rotation steps, each row followed by its count of steps
The counts run from 0 to 1082.
[-16.9 -21.7  10.3 -24.7 -13.2   1.1 -22.3   8.1   3.9 -25.1 -11.8   8.3
 -15.9  14.4  27.8   9.2   7.9  44.6  30.5  14.3   5.1  16.8 -10.3  -2.2
   6.7  12.9 -17.8 -15.6  -3.0  -0.5   5.8   6.7   1.4  -6.0 -16.9   7.3
   4.1 -18.1  20.4  16.8  -2.2 -10.8  25.5  -5.5   7.4  -0.3  -8.1  -3.4
   4.8 -10.2  -6.2  15.7 -17.0  -2.0  -4.3   6.1 -29.2  15.3  -7.9  -4.8
  -3.8]  700
[-24.9 -22.4  22.1  -4.3  20.7   7.2 -10.1   7.4   7.4 -11.1  -9.2  10.5
 -17.4  -3.0  19.3 -10.2  -2.1  11.7  -0.8  21.6 -13.3   9.5  -2.7 -14.2
  18.6  -0.2   7.7 -20.5  -9.1  -0.6  21.4   3.0  11.6  -9.4  -2.9 -12.6
   7.0  14.1   7.4   2.7  -0.3  -3.5  31.8  28.1  12.4   8.5 -20.8 -34.2
  19.7  -9.3  -0.3  -2.4 -18.7  -6.6 -16.2 -10.8  -2.1  -0.8 -25.0  24.6
   3.8]  168
[-25.0   0.1  20.0  -8.0   2.8  -6.4 -11.6  -2.0   1.0  -0.5 -28.7  -5.0
 -22.7   4.4  14.7 -10.7  -8.7  35.0   9.7  17.3   4.8  16.6  -9.1   1.2
   1.8  24.5  -7.1 -16.5 -10.9  -1.5   2.0   7.2   4.6 -24.6 -11.6  12.7
  37.0 -24.2   8.1  24.5   1.8  -2.0  16.2 -13.6  15.6  13.4 -11.6   4.6
  -9.2 -12.4 -12.6  -3.2  -8.3  -4.5   3.9  17.6 -11.2   6.9   2.7 -27.1
  11.7]  865
[  8.3  -7.2   1.7  16.2  21.2  26.8  14.0  36.5   2.3  -5.5   9.8 -10.2
 -18.2  -7.0   2.1  -1.6   9.1   0.2  -6.0   7.3 -12.7   2.9  21.3 -24.7
  10.3  14.2  14.7  -2.2  12.2 -29.2  36.0 -13.7   6.9   2.2  -2.6 -17.0
  -2.4 -27.2  -5.4   5.8   1.5   6.1   4.9  -3.0  -5.9   0.2 -30.2  -6.4
  20.7 -14.0   3.4   8.8  -9.0   0.1  -4.9 -25.3  13.3  -1.4   0.5   3.8
  18.7]  784
[ -0.7  -6.0  -0.6  -0.2  -1.8 -13.8 -27.5  -4.1   2.6  -9.4  -3.7 -11.2
 -15.1  20.9  10.5 -19.1   9.4  50.3  16.9  11.7  -5.0   7.7  -5.0  -2.6
  10.0   7.2 -11.5 -15.7   1.9   6.4  -8.8   1.7  -0.9   5.1 -13.0   5.6
  -8.1 -33.3   9.2  39.9  -7.3  -9.6   3.4  -1.9  19.7  10.9  12.0  15.0
 -21.0 -11.1 -14.9  22.3   2.0  -4.1   3.8   2.5  -7.4 -11.0  23.5 -10.8
  -2.9]  546
[-19.2 -17.0   5.0  11.1   6.5  -2.8 -21.0  -3.2  12.3 -14.3   0.8   4.2
 -18.8  13.4   8.2 -26.8   8.1  45.8  17.3  15.0 -10.1 -12.1   3.0 -10.5
  19.0   1.4  -3.5 -28.2  13.9   2.1  15.3  -4.0   5.6 -11.6  -2.0 -11.8
  -5.6 -12.8  24.2  28.4  -9.0 -12.5   5.9  20.6  24.5  21.8   7.2 -12.1
  -2.1  -2.1 -10.9   9.3   8.8   1.1  -2.4   6.6   4.6 -11.0  12.1  12.9
   2.4]  816
[ -8.1 -11.2  13.8  -3.1  13.8  16.7   1.0  30.3  -5.7  -7.6 -20.0  11.2
 -18.5  -5.3   8.2   0.2   3.3  12.4  -9.1  19.8  -2.1  21.5  11.0  -4.4
 -19.2  18.0 -20.0  -9.6   3.0 -26.2  12.7  -8.2   3.2   3.9 -17.8  -0.9
  26.9   9.9  -0.3  -8.7  -3.2 -19.1  21.4  -3.7  -8.3   7.6 -41.7  23.3
  18.5  -9.3   2.4 -15.2 -17.2 -13.9 -12.8   5.1  14.3  -9.4  11.4  -6.6
   2.7]  80
[ -7.5  -2.1   3.7  10.4  19.0  -1.1 -12.6   2.1   7.3  -1.2   3.2 -18.4
 -26.2   8.1   5.8 -26.5  -5.4  23.6   8.4   0.8 -15.1  -0.5   0.7 -16.9
  26.3   8.4  28.4 -11.4   5.6   1.0   7.7   5.9  10.1 -12.5   4.8  -5.9
  -3.0 -46.7   9.1  37.4  -9.6  14.1   3.0   3.5  15.7   2.7   2.5 -21.6
 -12.3 -12.5 -11.1  22.6   7.3  -2.1   0.3  -1.7  -0.5  -0.2  -4.7   1.1
  22.1]  1081
[  3.3 -27.0   1.2 -11.6  10.8  20.4 -10.9  27.4   4.8 -28.3  -0.5  18.2
 -15.7  -2.7   7.5   6.1  10.7  23.1  23.5  12.2  -1.0   3.9   5.0 -10.1
  -6.5  -3.2 -26.6 -18.6   7.8 -17.5  18.5  -9.2  -7.3  18.7  -6.4 -14.1
   0.8  -4.0  26.7  -7.8  -9.2 -28.2  18.4  11.3  -9.1   2.6 -24.1  15.9
  17.3  -0.7   0.3   9.0 -19.4 -14.1 -10.9   6.4   5.1   3.8   0.1  18.6
   7.5]  525
[  3.0   0.2  22.0   7.7  20.6 -13.7  -1.8  31.5 -18.0 -12.1  -2.0 -22.9
  -3.0  -0.2 -11.1   2.4  -6.5 -14.5  -0.7  -7.6 -24.6  36.5   8.7  -2.3
   9.2   8.3  -6.3 -12.2 -28.6  18.6  24.5   9.2 -13.6  14.9  -3.0   2.8
 -13.9  -2.0  -6.0  12.9 -12.1   0.6   1.8  19.5   7.4   7.6 -26.5  -5.0
   8.7  -1.0   6.7   4.7 -34.2 -12.3 -26.4   3.9   7.4 -15.5   3.4   2.0
   9.3]  756
[ 13.3  -1.1  -5.6  11.9  34.0 -15.8 -17.6   8.8 -15.4   0.6  -6.0   5.2
 -28.1 -10.6  -2.2  -6.0  -1.7   2.9  -0.2  -3.6 -12.7  18.1   6.4  -6.1
  14.2 -19.4  -4.8 -15.8   2.5  13.5  -1.0  -3.9  -5.3  32.4   7.3  -3.8
  -4.5 -26.6  -4.7  -8.2 -12.8  -2.9  16.5  37.8   2.6  -3.7 -19.3 -10.6
   6.4  -4.2   6.4  29.5 -15.9 -19.3 -20.5  -5.4   6.3 -17.4  -2.1  30.5
   0.2]  143
[ -6.6 -11.9   4.9   6.9   9.4   8.0 -28.3  15.1  11.5   2.2  -9.8   0.6
 -14.9  15.1  17.8 -26.7   3.5  26.8 -17.7  28.6 -22.2   9.2 -14.8  -2.5
   4.9   1.4   6.5  -8.3  16.5 -16.5 -15.6   8.2  13.7  14.0 -25.0  -6.2
   3.8 -10.8 -10.5  23.2  -8.0  -4.5  23.7  -1.8  16.9  12.8 -22.2  29.7
  -0.8 -26.1 -13.0   5.9  -4.3 -11.9  -2.5 -15.8   2.7 -15.5   8.3 -14.7
 -11.0]  554
[-15.2  -1.3   9.0  20.7  -2.1 -27.1  -1.4 -11.8  -8.0   6.1  -7.7  -8.4
 -19.0   3.5   0.9 -12.2  16.3  35.8  10.0  16.5   8.0  11.4  26.3 -11.1
  15.3  13.4 -33.1 -20.2  -5.8  12.7  27.8  -5.1  -6.1   5.9 -14.8   1.8
  11.3 -18.7  -1.5   0.4  18.5 -19.9 -13.0  13.3  22.7  11.9  13.1 -11.2
  10.7  17.5   5.8  11.6  -7.3   9.8  -9.6  -0.8  -0.5  -1.6  12.3  14.5
 -11.8]  190
[-13.1 -14.2  20.8  -3.4  10.8  11.6   0.8  27.6  -5.7  -7.3 -24.0  12.4
 -23.9  -1.1   8.7  -2.7   1.5  18.7  -3.7  20.4   0.6  20.5  12.2  -3.5
 -16.7  19.3 -20.3 -15.0   6.3 -23.4  13.3  -7.2   3.2  -3.3 -16.8  -0.8
  30.4  12.1   3.7  -5.4  -7.1 -22.7  21.5   0.4  -7.2   8.4 -37.6  19.1
  18.5  -2.6   0.0 -15.2 -11.6 -15.2 -12.5  10.0  15.2  -5.8  16.6  -1.6
   1.5]  79
[ -4.1   5.1   6.8  14.7  18.8 -20.8 -21.5   9.4 -13.8   5.9 -21.5   3.3
 -11.4   5.1   2.4  -5.5   3.6  10.1 -14.9  16.0 -12.7  30.2  -1.6  10.8
  -2.0  -3.8 -24.2 -18.7  -9.0  18.6 -12.4  -2.1  -2.7  18.3  -7.3  16.1
   5.8  -6.0 -20.9  14.1  -6.6  -5.3  16.8  20.0  18.2  15.9 -26.5   9.5
   2.5 -20.4  -4.0   4.1 -20.9 -11.1 -16.3  -4.0   2.7 -29.7  24.5 -14.4
 -19.4]  718
[-18.8  -6.1  12.6 -15.5  -1.6   1.7 -15.4  18.9   4.5  -8.5 -13.4  -8.6
 -26.8  11.9  27.7  -1.0  -1.9  24.6   8.6   4.7 -10.3  19.8 -15.8  -7.7
  21.5  19.1  20.8   0.5   2.3  -5.0   0.2  16.3  13.3 -12.0 -18.9   2.7
   6.1 -40.3   2.3  25.4  -6.2  19.3  17.4 -10.0  10.1  -5.6 -13.3  -6.2
   5.9 -20.6  -3.9  21.5  -8.6  -1.6  -0.7  -6.1 -23.6  15.3 -21.7 -12.4
   4.3]  430
[ -1.0 -15.4  12.6   5.3  19.0  18.4   9.7  18.7   3.8  -6.2  -1.8  -1.9
  -7.8 -10.3   5.4   0.6  11.3   6.9 -13.0  24.5  -2.2  11.8  22.4 -12.1
  -2.5  11.8 -21.8  -8.8  -9.2 -22.1  40.9 -16.8   0.2  15.3  -7.8 -12.0
  16.1   7.2 -10.4 -14.6  13.9 -21.0  17.7  -2.8  -4.6   6.5 -31.2  -0.8
  24.4  -3.2   3.3  -9.0 -30.8  -6.4 -10.3 -18.3  13.0  -3.8   3.4   7.1
   7.7]  349
[-11.7  -9.1   3.7  -5.0   4.1   2.7 -19.7   0.7   6.9   4.0 -14.4  -5.3
 -27.9  15.4  28.3 -19.7   2.9  42.4  -8.2  26.6  -6.6   9.3  -4.6  -7.7
   5.1  16.5   6.8  -2.3  16.3 -18.7 -17.3   3.5  16.4   0.7 -25.3   3.0
  16.5 -30.2 -10.3  21.7  -1.6  -0.3  23.0 -17.1   7.3  -2.9 -10.9  16.3
  -8.6 -21.4 -14.5  10.9   3.4 -11.4   5.7 -16.3  -8.0   0.0   4.5 -13.2
  -2.2]  557
[ -3.8   4.8   7.3  15.5   5.7 -12.9 -12.3 -12.9   3.8   4.3 -10.3 -20.4
   6.1   3.8  -2.9 -18.8   5.6  27.0  -1.8  24.6   3.0   8.5   1.2  -0.5
   9.5  11.5 -29.6 -12.2 -31.8   8.9  19.5  -5.1  -7.5   8.1  -9.7   4.9
  17.0 -24.5 -11.5  25.1  18.0 -12.1  -0.8 -14.0  30.1  24.4   0.9   7.6
 -13.3  -7.4  -9.1   4.1 -32.5   3.5   0.6 -10.0  -6.7  -3.2  18.5 -27.9
   5.1]  59
[ -0.9 -23.0   2.5 -11.5  -3.9  15.3  -3.1  18.6   4.8 -24.7  -2.4   8.5
 -26.7   5.9  14.5   0.8  12.6  42.6  31.5   8.7   9.5  -0.8  14.6 -15.7
  -0.6  11.5 -21.3 -14.5  15.9 -26.8  24.0 -11.3  -2.9   1.0  -9.5 -11.6
   4.6 -21.4  31.3  -1.0  -2.8 -23.7   7.6  -5.1 -12.6  -0.8  -7.0   7.5
  11.0   7.7   1.4  10.8  -1.2  -5.6   0.2   9.7  -1.6  11.9   4.7  12.9
  10.9]  522
[-14.8  -4.2  10.9   6.5  13.3  -8.9 -28.5   6.9   2.3   4.6 -31.4  13.7
 -14.0  -2.4  -3.2 -23.9  -6.6  17.5   5.6  14.2  -9.0  14.2 -16.5   8.4
   2.5  -3.2 -22.1 -22.0  -5.4  14.5  -2.8  16.1  -4.6   9.3 -19.2  -3.2
  28.8   1.5   7.5   2.7  -2.9 -16.8   9.8  20.6  26.3  22.1 -18.8  30.3
   6.1  -2.3  -3.5   1.3 -22.8 -13.0 -12.2  20.9  -0.1 -12.0   2.1  -8.7
  -4.8]  857
[  1.4 -15.9   5.4  -6.1   6.5   4.3   9.2  20.8  -3.4 -18.7  11.6  -3.8
 -31.0  -1.8  11.0   7.2  12.2  24.3  28.2  -2.6   2.6   6.7  25.9 -23.2
  11.0  10.0  -5.1 -10.7   6.8 -12.4  36.7 -10.0  -1.9   2.6   0.3 -12.3
 -10.4 -24.4  22.3  -0.5  -4.6  -9.2   2.4   9.3 -14.3 -11.9  -5.3 -23.8
  17.1  10.8   9.8  22.6  -4.8  -3.2 -11.1  -0.9   4.1  10.7  -8.4  34.2
  15.2]  790
[  3.5 -18.4  -0.2  -6.5   5.7   9.9   2.9   1.8   5.7 -27.0  17.4 -13.9
 -11.3   7.6  16.8   5.7  17.8  38.8  15.5  17.8   1.9  -1.7  22.2 -16.2
   5.8  12.2 -15.8 -12.7 -10.1 -15.7  30.4 -26.2   0.1   4.4   5.3   1.6
 -13.8 -28.3   4.3  23.3   0.5 -14.1  15.9 -18.4  -6.9   1.3  -1.4 -27.6
  -8.8  -8.5 -12.8  10.5 -10.5  -0.4   3.1 -23.5  -1.9   2.4  14.0   5.0
  14.1]  660
[ -9.0  -8.0  17.6  -2.6  26.8   2.0 -12.8  17.3  -4.0 -12.0 -13.3  -1.7
 -32.4   5.0   5.7 -17.6 -13.5  20.5   2.1   0.3 -19.4  15.8   1.1  -5.6
  -4.8   6.8  17.2 -17.5   8.2  -4.2  -7.9   1.0   6.6 -17.3   1.3   3.0
   6.3 -10.5  19.7  26.2 -32.1   1.0  21.1  15.8  -3.5   9.5 -24.4   1.7
 -12.1 -13.0 -11.5  -0.3   5.8 -24.9 -12.0  22.5  20.7 -15.4  11.0   6.0
  19.9]  116
[ -9.5 -15.1  23.1   1.1  12.8  -1.3   7.5  20.0  -6.5 -25.3   6.0 -10.3
  -3.9  -4.8  -2.0   8.6   3.6   5.6  18.5   1.8  -7.6  17.5  17.2 -11.2
   9.6  10.0 -19.5 -20.9 -26.1  11.1  49.1  -8.2 -12.9  -3.4   3.9  -6.4
  -8.5   5.6  16.2   8.5  -3.6 -13.7   3.8  18.4   7.1  12.7 -14.6 -27.3
  17.7   8.7   2.9  -1.5 -30.0   0.8 -19.4   7.0   5.7  -1.9  -0.2  16.9
  15.3]  486
[-14.6  -1.6  17.4   8.8  28.0  17.3   3.5  24.9   1.6  -0.8 -15.9   6.3
 -15.2 -22.2  -3.2  -5.2  -7.4  -8.3   1.2   6.2  -5.2   9.9   9.2 -14.4
  10.0   8.1   1.6 -18.7  -8.8  -6.6  38.2  -1.9   3.2 -12.0   5.3 -16.8
  29.5  -4.6   7.3  -7.1   1.3  -1.5  15.5  18.2   5.5  13.1 -33.4 -18.0
  26.7  -8.1   5.3  -5.1 -27.1  -4.9 -10.3   3.7   8.3   4.5 -16.7   8.5
  24.4]  475
[-10.9   3.0  20.4   4.3  18.6 -29.8 -19.4   3.2 -13.8   9.1 -27.6  -3.6
 -23.4  -3.3  -1.6 -16.3 -13.5   8.9   7.1  -0.2 -10.2  34.8  -7.1   4.3
  11.1  -1.2  -5.9 -15.6 -15.3  26.0  -5.9  21.4  -5.3  10.1  -9.1   4.2
  15.5  -9.8   3.9   6.3 -10.4  -2.8   8.7  32.0  20.6   8.5 -11.0   1.3
   1.9   6.2   6.0  12.9 -20.6 -17.3 -19.9  23.5  -1.6  -8.6  -9.9  10.0
  -0.5]  588
